Each row has a name. Each question is about the rows just above it.

-1.531  1.359  0.776  0.560  5.174 -> (81)
1.404  -6.464  -4.348  -4.317  2.427 -> (98)
1.809  -1.820  -4.401  -4.351  -1.790 -> (132)
-2.667  -9.204  0.307  0.205  3.078 -> (12)
Count the entries of -1.531  1.359:
2
Count the entries of -1.531  1.359  0.776  0.560  5.174:
5

4.659  0.263  7.464  4.278  -0.797 = (6)
2.015  0.750  0.369  5.120  4.643 = (92)
-3.365  -5.866  -0.670  -2.897  -0.335 = (53)
0.510  -2.471  3.294  -2.531  -0.200 = (36)
-3.365  -5.866  0.885  -2.897  -0.335 = (110)
Count the entries of -3.365  -5.866  0.885  -2.897  -0.335:
5
Number of entries in 4.659  0.263  7.464  4.278  -0.797:
5
Number of entries in -3.365  -5.866  -0.670:
3
How many entries does -3.365  -5.866  0.885  -2.897 have?
4
Number of entries in -3.365:
1
Count the entries of 4.659  0.263  7.464  4.278:
4

6.108  0.368  0.342  6.757 -> (74)
7.960  0.748  0.181  4.687 -> (100)
6.531  6.303  0.421  0.265 -> (58)
2.326  7.121  3.843  0.343 -> (48)
6.531  6.303  0.421  0.461 -> (85)
How many entries does 2.326 have?
1
How many entries does 6.531  6.303  0.421 have?
3
How many entries does 6.108 have?
1
Number of entries in 6.108  0.368:
2

1.562  -0.740  -0.526  -0.637  -3.138  -2.631  1.845  -0.128  1.228  -2.280  -1.926  -1.277  1.891  1.563  -0.034  1.308  1.967  -1.510  -0.024  -1.189  -2.660  -2.776  -0.568  0.969  0.054  -0.646  -1.496  -1.227  -1.342  -1.922  -0.522  -1.307  -0.885  -3.333  -0.561  1.310  -2.078  -0.237  -3.722  (111)
2.137  -1.416  -1.414  -2.372  -2.673  -2.074  -1.102  -1.074  1.341  -1.878  -1.599  -1.576  3.077  3.330  1.809  1.592  1.754  -0.117  -2.301  -3.189  -2.808  -0.881  0.858  1.259  0.700  1.753  -1.027  -1.018  0.645  -2.630  1.774  -1.655  -1.377  -0.902  0.520  -1.823  -0.353  1.119  -2.636  (9)
0.653  0.461  -0.158  1.839  0.813  -2.466  2.293  0.223  1.739  -1.564  -3.289  -3.932  3.688  -0.684  2.531  0.337  2.474  -2.539  -0.757  0.422  -0.584  -2.553  -0.204  2.356  -0.003  0.251  1.727  -1.315  1.625  0.888  -0.388  2.285  -0.943  -0.986  0.363  0.441  -1.145  2.633  0.737  (160)
-0.669  1.144  -1.923  0.430  -0.520  -0.124  -1.846  0.102  3.644  -0.736  -0.951  -1.361  -0.274  0.345  -1.533  -0.597  -0.826  -1.391  -1.233  1.284  -4.579  -3.027  3.333  1.634  0.021  -1.295  -1.641  -3.891  -0.448  0.128  -1.343  -1.623  1.686  2.279  -4.344  1.345  -3.501  1.492  -1.820  (18)
-1.922  0.711  0.016  -0.766  2.085  4.243  -2.637  -1.935  -1.648  4.854  -0.312  -0.725  1.121  0.491  3.605  0.783  3.698  -1.375  -1.805  0.595  -0.067  3.815  2.643  -0.868  2.209  3.178  0.965  1.707  7.021  0.776  -0.975  1.090  -0.342  -1.453  -1.111  -2.637  0.609  0.460  -1.635  (77)
0.517  2.031  0.445  0.346  3.227  2.147  -1.766  1.068  2.782  -1.003  1.736  0.110  0.071  -1.989  -0.497  -2.132  -1.309  0.232  -1.003  2.808  -5.115  -0.177  1.867  1.135  -3.383  -1.844  0.200  1.515  0.604  0.153  0.011  -2.066  0.056  3.741  -3.641  -0.314  -3.097  4.391  -1.009  (162)
-1.450  -1.411  -0.095  0.003  1.209  -0.198  0.212  1.931  2.366  -3.968  -1.027  0.923  -0.297  0.996  -0.946  -1.791  -0.601  3.044  1.444  -2.784  1.016  2.297  0.043  -0.053  -1.151  -0.720  -1.385  -1.786  3.112  1.058  -1.447  -2.628  1.689  -2.631  -2.443  -0.492  -4.352  -0.630  0.002  (41)
-1.105  0.429  -0.054  -0.620  0.404  2.314  -2.820  -1.925  1.160  1.536  0.947  -0.139  2.917  1.291  2.394  -1.345  5.773  0.124  -1.708  -2.224  -1.315  1.023  1.711  0.474  2.579  4.608  -1.014  -0.103  3.727  2.452  -0.806  -0.513  -2.073  -2.655  0.080  -3.950  0.014  0.732  -0.444  (23)
-2.022  -0.897  -0.673  0.415  2.941  2.238  2.044  -1.274  -0.330  2.046  -1.748  -1.411  2.856  0.451  1.485  1.223  3.793  -4.727  -0.126  -3.860  -0.243  -0.443  1.663  1.019  1.721  -0.287  1.289  -1.395  3.331  2.533  -0.900  2.249  -0.343  0.167  -0.888  -0.001  0.912  0.762  -2.687  (24)
-1.378  -0.545  0.772  1.151  -0.079  3.662  0.509  -3.196  -0.081  2.021  -1.228  -0.406  1.519  2.370  -1.017  1.472  4.043  -2.609  1.362  -4.201  -0.185  -0.125  2.197  -0.037  2.312  -0.773  -0.521  -0.794  2.530  2.568  -1.622  0.237  -0.051  -1.488  -2.034  -0.151  -0.815  -1.279  -3.581  (105)
Count the entries of 0.517  2.031  0.445  0.346  3.227  2.147  -1.766  1.068  2.782  -1.003  1.736  0.110  0.071  -1.989  -0.497  -2.132  -1.309  0.232  -1.003  2.808:
20
How many entries does -1.922  0.711  0.016  -0.766  2.085  4.243  -2.637  -1.935  -1.648  4.854  -0.312  -0.725  1.121  0.491  3.605  0.783  3.698  -1.375  -1.805  0.595  -0.067  3.815  2.643  -0.868  2.209  3.178  0.965  1.707  7.021  0.776  -0.975  1.090  -0.342  -1.453  -1.111  -2.637  0.609  0.460  -1.635 have?
39
Number of entries in 1.562  -0.740  -0.526  -0.637  -3.138  -2.631  1.845  -0.128  1.228  -2.280  -1.926  -1.277  1.891  1.563  -0.034  1.308  1.967  -1.510  -0.024  -1.189  -2.660  -2.776  -0.568  0.969  0.054  -0.646:
26
Count the entries of 2.137  -1.416  -1.414  -2.372  -2.673  -2.074  -1.102  -1.074  1.341  -1.878  -1.599  -1.576  3.077  3.330  1.809  1.592  1.754  -0.117  -2.301  -3.189  -2.808:
21

2.119  -2.813  6.087  1.840  2.501  0.589  -3.841  -6.518  -1.854  1.205  -8.287  4.019  -0.564  0.729  -1.505 : (127)
2.119  -2.813  6.087  1.840  2.501  0.589  -3.841  -6.518  -1.013  2.218  -5.019  -1.242  4.671  -4.120  1.502 : (44)
1.492  1.903  -1.285  -0.720  0.713  1.056  3.404  6.205  1.891  -3.676  7.526  -3.790  -0.722  3.702  4.073 : (120)
-2.334  -2.813  6.087  1.840  2.501  0.589  -3.841  -6.518  -1.854  1.205  -8.287  4.019  -0.564  0.729  -1.505 : (144)
2.419  -0.910  0.656  -0.148  -3.338  0.840  0.789  3.723  -0.458  -1.912  4.374  2.897  -6.644  4.515  1.514 : (131)
Number of entries in 2.119  -2.813  6.087  1.840  2.501  0.589  -3.841  -6.518  -1.854  1.205  -8.287  4.019  -0.564  0.729  -1.505:
15
Number of entries in 2.419  -0.910  0.656  -0.148  -3.338  0.840  0.789  3.723  -0.458  -1.912  4.374  2.897  -6.644  4.515  1.514:
15

3.534  -7.556  8.169  -6.092  -5.892  2.081  3.513 -> (99)
-3.830  8.607  -5.907  1.604  1.764  -3.836  -4.054 -> (63)
-4.090  0.996  1.113  2.806  3.043  -4.594  -4.374 -> (104)
Count the entries of -4.090  0.996  1.113  2.806  3.043:
5
Number of entries in -4.090  0.996  1.113  2.806  3.043  -4.594  -4.374:
7
Number of entries in -4.090  0.996  1.113:
3

